Each row has a name. After each piece below comes the name of the row it's from, unless a question asks for something else. Each question is about the rows just above it. Places in a row count from 1.

j_177: [  1.0  -6.6  11.2  -5.5   1.1  -3.1   0.3   1.9  -8.5  -4.9  -8.3  14.9
  -5.8  -2.7   6.5 -11.3   9.3   4.4  -1.3]
j_786: [-24.3 -37.8  49.1 -26.9  -0.8  -2.5  44.9   2.3 -24.8 -52.5 -22.0  68.9
 -19.2   3.9  23.7 -30.8  26.2  -9.0 -11.2]
j_699: [-42.2 -22.2   3.2  25.6  -8.5 -22.4  12.9 -42.0  -8.7  -7.4   2.0 -16.5
   2.1   3.2  -3.1  55.8 -90.9 -17.5  -6.2]
j_335: [  0.4  18.0 -17.2   5.4 -52.4   2.3   7.0 -24.4  43.3  39.4 -14.4 -52.5
   0.7  13.4 -16.8  12.3 -38.5  67.7 -35.7]
j_683: [  4.8   0.0   5.2  -6.8  -7.5   1.4   2.9   1.0   3.6   3.1  -9.2   4.1
  -4.4   1.4   2.1 -13.5  10.0  17.3  -8.9]
j_82: [ 36.5   6.9   0.0  -7.8  35.2   1.9 -44.7  36.7 -28.8  -7.9   8.1  25.1
  -3.3 -21.0   8.9 -34.0  65.7 -21.4  32.0]
j_480: [-0.4  5.8 -7.4 -7.0  1.1  3.2  0.5  2.8 -7.4  3.7  2.5 -6.1  0.1 -6.0
  0.0  7.4 -9.9 -5.5  7.6]
j_673: [  4.0  -0.4   5.8  -7.4  -7.0   1.1   3.2   0.6   2.8   3.3  -9.4   4.9
  -5.0   1.8   2.2 -13.1  10.5  17.1  -9.0]
j_714: [ 16.4  -5.5  15.8  -2.5 -12.5 -18.9 -29.7 -10.8 -11.1  19.7 -32.6   2.1
 -19.0 -14.0  10.5 -23.3  -1.7  58.9 -16.0]
Shared by j_177 and j_82: : [1.9]
[ 2.8  0.6  3.2  1.1 -7.0 -7.4  5.8 -0.4] is which row, read backwards? : j_673

j_714: [-37.7  96.3  14.7  33.7  70.0  -7.4  10.2  -3.7  53.0   8.0  62.8 -43.9
  92.7  83.5 -42.0   2.4 -41.9  -2.1 -41.1  -9.5  44.1 -21.2   2.4 -15.8
   0.0 -20.7  69.4 -19.3 -20.7   0.0  68.6  10.2 -21.8 -43.1 -34.0   6.1
 -13.6   0.0  18.3]
j_82: [ 15.4 -17.1   3.2   7.3  70.0 -41.9   6.0  -6.9  45.4 -41.2  62.8 -36.5
 -21.8 -22.4 -67.3   0.0 -21.4 -27.7 -19.6  25.0   0.0 -15.1   0.0   8.2
  -7.8  43.0  36.2 -14.1  43.0  -9.1 -19.8 -35.5 -23.1   9.6 -27.9   4.6
   0.0 -19.2 -15.2]
j_699: [-27.5 -15.1  -3.6  30.3  70.0  21.5  27.8  34.7  42.8 -36.4  62.8 -13.9
 -17.2  33.3  29.9   0.0  -5.8  45.4  18.9 -19.1  10.3  46.4   0.0  46.6
 -20.0 -14.4  40.6 -46.7 -14.4  30.2   0.0  86.2  37.2   0.0  -4.7  61.3
 -74.2 -25.7 -59.0]
j_793: [ 27.8 -14.8   6.7   0.0  70.0 -38.4   7.2  -2.1  44.9 -41.1  62.8 -30.6
 -22.7 -16.4 -66.9 -34.8   0.0 -22.6 -25.4  19.6  42.9  -7.2 -34.8  -0.8
  -5.6  30.3  37.0   1.6  30.3 -15.4 -19.8 -32.4  42.8  11.5 -31.2   0.0
  73.7 -20.3   0.0]
j_177: [-29.1 -14.5 -13.4  32.8  70.0  20.3  31.3  53.3  42.9 -38.5  62.8 -21.3
 -18.6  29.1  38.7  66.5  -5.7  42.1  15.6   0.0  10.2  23.0  66.5  58.8
 -19.7 -18.4  40.0 -49.8 -18.4  35.7 -31.1  52.2  64.1 -59.1   2.0   0.0
   0.0 -25.4 -51.8]
q: [-37.7  96.3  14.7  33.7  70.0  -7.4  10.2  -3.7  53.0   8.0  62.8 -43.9
  92.7  83.5 -42.0   2.4 -41.9  -2.1 -41.1  -9.5  44.1 -21.2   2.4 -15.8
   0.0 -20.7  69.4 -19.3 -20.7   0.0  68.6  10.2 -21.8 -43.1 -34.0   6.1
 -13.6   0.0  18.3] : j_714
Which row holds this, read backwards? [ 29.1 -18.6 -21.3  62.8 -38.5  42.9  53.3  31.3  20.3] : j_177
Which row holds [-32.4 -19.8 -15.4] read backwards? : j_793

j_673: [ 39.7 -16.3 -37.1  16.5  -1.6 -22.0 -26.2  35.6]
j_634: [ -6.7  -2.1   4.9  -3.2  -2.6   2.6 -16.4  -6.7]
j_699: [-16.3 -13.1  -7.9 -13.2 -13.5  -9.9  -8.4 -16.4]
j_335: [ -3.9  23.1  -9.4 -22.6  23.3   0.9 -25.0   6.2]
j_177: [ 14.6  48.0  -6.1 -19.8  48.9  13.1 -29.2  29.3]
j_786: [ 48.0  -6.1 -19.8  48.9  13.4 -29.2 -72.2  46.2]
j_480: [-19.8  48.9 -29.2  14.6  48.0  13.1  -6.1  11.9]
j_714: [-39.0 -15.1  16.0 -25.1 -17.6   6.5   8.8 -38.5]
j_253: [-15.4  -7.9   9.2  -9.0  -9.0   4.8 -15.4 -16.2]
j_793: [ 14.5  20.1  -9.6 -29.2  21.7  -8.9 -30.3  21.2]
Every place of [-9.0] in j_253: : 4 5
Which row holds this, read backwards? [-38.5   8.8] : j_714
[-29.2  13.1  48.9 -19.8  -6.1  48.0] is which row, read backwards? : j_177
Every place of [-6.1] in j_177: : 3
Which value is in both j_699 and j_673? : [-16.3]
Which row holds [-29.2  13.1  48.9 -19.8  -6.1  48.0  14.6] read backwards? : j_177

j_714: [ 45.3   5.7  30.6 -22.2  -2.7  -0.7 -28.6 -78.9  29.1  -0.9 -10.3 -96.1
  -0.3  -3.9]
j_177: [  8.2  18.6 -13.9 -30.0  -3.6  -1.0 -40.9 -56.5  -3.9  -1.0 -21.2 -65.2
  -0.3  -5.5]
j_699: [ 13.0 -18.8 -39.9  -2.4  -2.8  -0.4  -8.8   5.8  10.3  -1.0  -5.6  -1.6
  -0.2  -3.1]
j_634: [-16.7  12.7  20.6 -28.2  -4.7  -1.2 -32.0 -68.0 -24.4  -1.0 -17.9 -83.5
  -0.4  -5.4]
j_335: [-57.8 -17.8 -23.1   3.6  -3.3  -0.9  14.2  51.2  -0.9  -0.8   3.6  52.7
  -0.3  -4.3]
j_82: [ 45.3   5.7  30.6 -22.2  -2.7  -0.6  -0.9 -78.9  29.1  -0.9 -10.3 -96.1
  -0.3  -3.9]
j_786: [ 65.1 -11.8 -14.4  -5.7  -1.2  -0.1 -11.7  -6.8  53.3  -0.6  -2.4  -9.7
  -0.2  -2.5]
j_683: [ 29.6 -15.9 -41.6  -3.6  -2.3  -0.3 -10.3  13.5  24.5  -0.8  -5.7  11.2
  -0.2  -3.0]
j_480: [-55.4 -13.5 -41.7  -2.0  -3.9  -0.9   4.8  61.1 -44.7  -0.8  -3.6  67.8
  -0.3  -4.6]
j_253: [  5.6 -13.5 -41.7  -2.0  -3.9  -0.9   4.8  61.1 -44.7  -0.8  -3.6  67.8
  -0.3  -4.8]
Which row holds this, read backwards? [-40.9  -1.0  -3.6 -30.0 -13.9  18.6   8.2] : j_177
Places of [-0.9] in row j_335: : 6 9
At which places does j_82 hold [5.7]? : 2
q: [ 45.3   5.7  30.6 -22.2  -2.7  -0.7 -28.6 -78.9  29.1  -0.9 -10.3 -96.1
  -0.3  -3.9] : j_714
Which row holds [-14.4 -11.8  65.1] read backwards? : j_786
Which row holds [ -6.8 -11.7  -0.1  -1.2  -5.7 -14.4 -11.8] read backwards? : j_786

j_793: [-26.2  14.4  41.0  34.0  49.8  62.2 -10.5   1.5   0.1  13.7  14.1 -14.4
 -31.3  50.8   0.3]
j_699: [ 52.7  15.0  17.0   2.1 -19.2  34.6   9.8 -16.1 -28.1  -5.8  -4.2 -12.5
  16.3 -24.3  12.4]
j_335: [ 30.8  -9.5   7.6  30.6  10.5   2.8 -78.7 -37.6 -16.9 -25.6  -9.5   4.1
 -23.9  31.2  -7.7]
j_673: [-23.7  22.1 -26.6   0.2   7.5  -2.8  13.7 -49.5   9.4  35.5  -5.0 -13.9
 -22.7  17.8   1.7]
j_480: [ 38.1  18.5  17.9 -10.0   8.7 -27.3 -16.4 -31.7 -14.8  26.5   4.0   2.2
  10.1   1.5 -11.4]
j_177: [ 29.1 -19.2 -23.0 -44.4  49.8  49.7 -60.3   4.5 -42.2 -18.4 -28.8   7.0
   1.9  13.9  14.7]
j_253: [-44.6   3.0  -8.4  35.8  54.7 -16.8 -23.1  47.3 -41.1   6.7  59.4  10.6
  33.7  17.6  -4.3]
j_82: [ 70.3   0.5 -19.8 -24.7  16.8  40.5 -22.6 -23.0  41.7  -1.0  -4.3   6.8
  -5.1  37.3  -5.4]
j_683: [ -0.5  -8.8   3.0  -0.3  34.8 -23.1  25.9 -12.3 -16.6  12.4  18.4 -14.3
  35.0  -5.7   3.6]
Which value is in both j_82 and j_177? : [-23.0]
Which value is in both j_177 and j_793? : [49.8]

j_177: [-57.4  17.8 -24.0   1.2 -39.8]
j_793: [ 13.5 -99.8  59.9  -0.7 -38.1]
j_673: [ 19.3  60.0 -36.3   4.5  38.0]
j_634: [ 43.4  67.7 -41.2   2.1  39.9]
j_683: [ 34.0  61.3  -7.7 -35.9  90.4]
j_699: [  1.2  17.8 -24.0 -57.4 -48.7]
[  1.2 -24.0  17.8 -57.4] is which row, read backwards? : j_177
Which row holds this, read backwards? [-39.8   1.2 -24.0  17.8] : j_177

j_82: [ -6.5  53.9   6.9 -17.9  -8.5   6.6 -76.4 -11.7]
j_793: [ 22.2 -84.2 -57.0  82.2  28.1  33.3  22.6  13.7]
j_673: [ 88.7 -20.9 -93.9  54.0 -91.8   9.1 -49.0 -52.6]
j_683: [-30.3 -67.8 -88.7 -79.9 -70.6 -44.5  85.0 -88.3]
Where do [ -6.5  53.9   6.9 -17.9  -8.5   6.6 -76.4 -11.7] appear? : j_82
Which row holds [ 28.1  82.2 -57.0] read backwards? : j_793

j_793: [ 43.6  13.5  16.3  32.0 -21.2  76.3 -22.8   5.4   9.8  -7.8   9.1  36.1
 -45.5 -28.5 -28.0 -31.0  24.0]
j_673: [ 33.2  37.7  22.6  -3.1 -16.4  61.5 -72.8  12.3  52.5  -3.6 -17.3  32.0
 -44.0 -45.8 -25.2 -47.9  -8.4]
j_699: [ 41.9 -34.7 -62.8  -3.3   2.2 -31.5 -33.5 -27.9 -50.7  11.5  29.9  17.0
  42.0 -59.7  -4.8  37.5 -15.1]
j_82: [ 31.3 -10.8 -10.8  26.9  -5.4  64.5  16.3   6.8  -1.1  -5.4  22.3  41.9
 -34.7 -10.8 -32.0 -20.4  20.4]
j_335: [ 65.8  52.3   9.1   3.5 -33.5  29.9  16.9  11.5 -50.7 -10.9   2.2  14.5
 -51.2 -55.5 -27.6  17.0   5.5]
The one value in j_793 and j_82: : [16.3]
[-10.8 -34.7  41.9] is which row, read backwards? : j_82
[ 29.9  11.5 -50.7 -27.9 -33.5 -31.5   2.2] is which row, read backwards? : j_699
[ -5.4  -1.1   6.8  16.3  64.5  -5.4  26.9 -10.8 -10.8  31.3] is which row, read backwards? : j_82
[-31.5   2.2] is which row, read backwards? : j_699
Where do [ 33.2  37.7  22.6  -3.1 -16.4  61.5 -72.8  12.3  52.5  -3.6 -17.3  32.0
 -44.0 -45.8 -25.2 -47.9  -8.4] appear? : j_673
Every place of [-10.8] in j_82: : 2 3 14

j_786: [-45.4 -10.3   3.3 -23.1  27.6  48.2  20.1  17.1  35.4  15.5  13.6  34.4
  43.6 -18.2 -23.1  27.1  12.6  36.9 -71.4]
j_253: [-25.5  26.8 -53.2 -54.3 -51.4  34.8  35.4 -11.0  -1.7 -25.5 -47.6  35.2
   3.7   7.5  33.9 -18.3 -43.5   0.3  34.7]
j_177: [-54.3   9.4 -31.5 -65.6 -10.7  22.3  39.4   6.9 -30.3  40.3 -19.7  28.2
  38.3  35.3   2.7  10.4  34.3  30.5 -37.1]
j_335: [-10.5 -25.9  40.3  17.4  54.6   5.2 -12.7  18.1 -21.3  28.4  43.0  22.3
  24.5 -17.2 -38.9  30.3  39.0  23.5 -68.2]
j_634: [-51.4  34.8  35.5 -11.0  35.3  41.7  38.2  -8.7  -5.7 -23.0 -47.0   3.7
   9.8   5.8  40.4 -14.5 -41.7   5.8  24.2]
Where do [-51.4  34.8  35.5 -11.0  35.3  41.7  38.2  -8.7  -5.7 -23.0 -47.0   3.7
   9.8   5.8  40.4 -14.5 -41.7   5.8  24.2] appear? : j_634
Which row holds this, read backwards? [  3.7  35.2 -47.6] : j_253
[-11.0  35.4  34.8 -51.4] is which row, read backwards? : j_253
The one value in j_177 and j_253: : [-54.3]
Which value is in both j_253 and j_786? : [35.4]
Every place of [34.4] in j_786: : 12
Which value is in both j_634 and j_177? : [35.3]

j_683: [-23.5 -70.6  40.7  49.0  20.4]
j_335: [ 30.2  26.4 -45.1 -31.6 -63.5]
j_253: [-63.6 -63.6 -63.6 -68.9 -63.6]
j_82: [ 29.8  20.3 -42.2 -23.9  29.5]
j_699: [ -0.7  87.6 -63.5   1.6  64.7]
j_714: [ 30.2  26.4 -46.3 -33.5  37.1]
Which row holds [ 30.2  26.4 -46.3 -33.5  37.1]? : j_714
Which row holds [-63.6 -63.6 -63.6 -68.9 -63.6]? : j_253
Which row holds this, read backwards? [-68.9 -63.6 -63.6] : j_253
Places of [-63.6] in row j_253: : 1 2 3 5
Every place of [64.7] in j_699: : 5

j_699: [-16.8 -18.0 -38.7 -41.0  14.1  40.1 -12.8]
j_253: [-65.0 -66.6 -66.6 -61.4 -65.0  56.4 -63.9]
j_793: [-50.0 -19.4  13.9  13.9 -19.4 -63.9 -19.4]
j_683: [ 14.0  14.0  14.0 -39.4 -39.4  14.0 -39.4]
At which places does j_253 hold [-65.0]? : 1 5
At which places does j_793 hold [-19.4]? : 2 5 7
At which places does j_683 hold [14.0]? : 1 2 3 6
Which value is in both j_253 and j_793? : [-63.9]

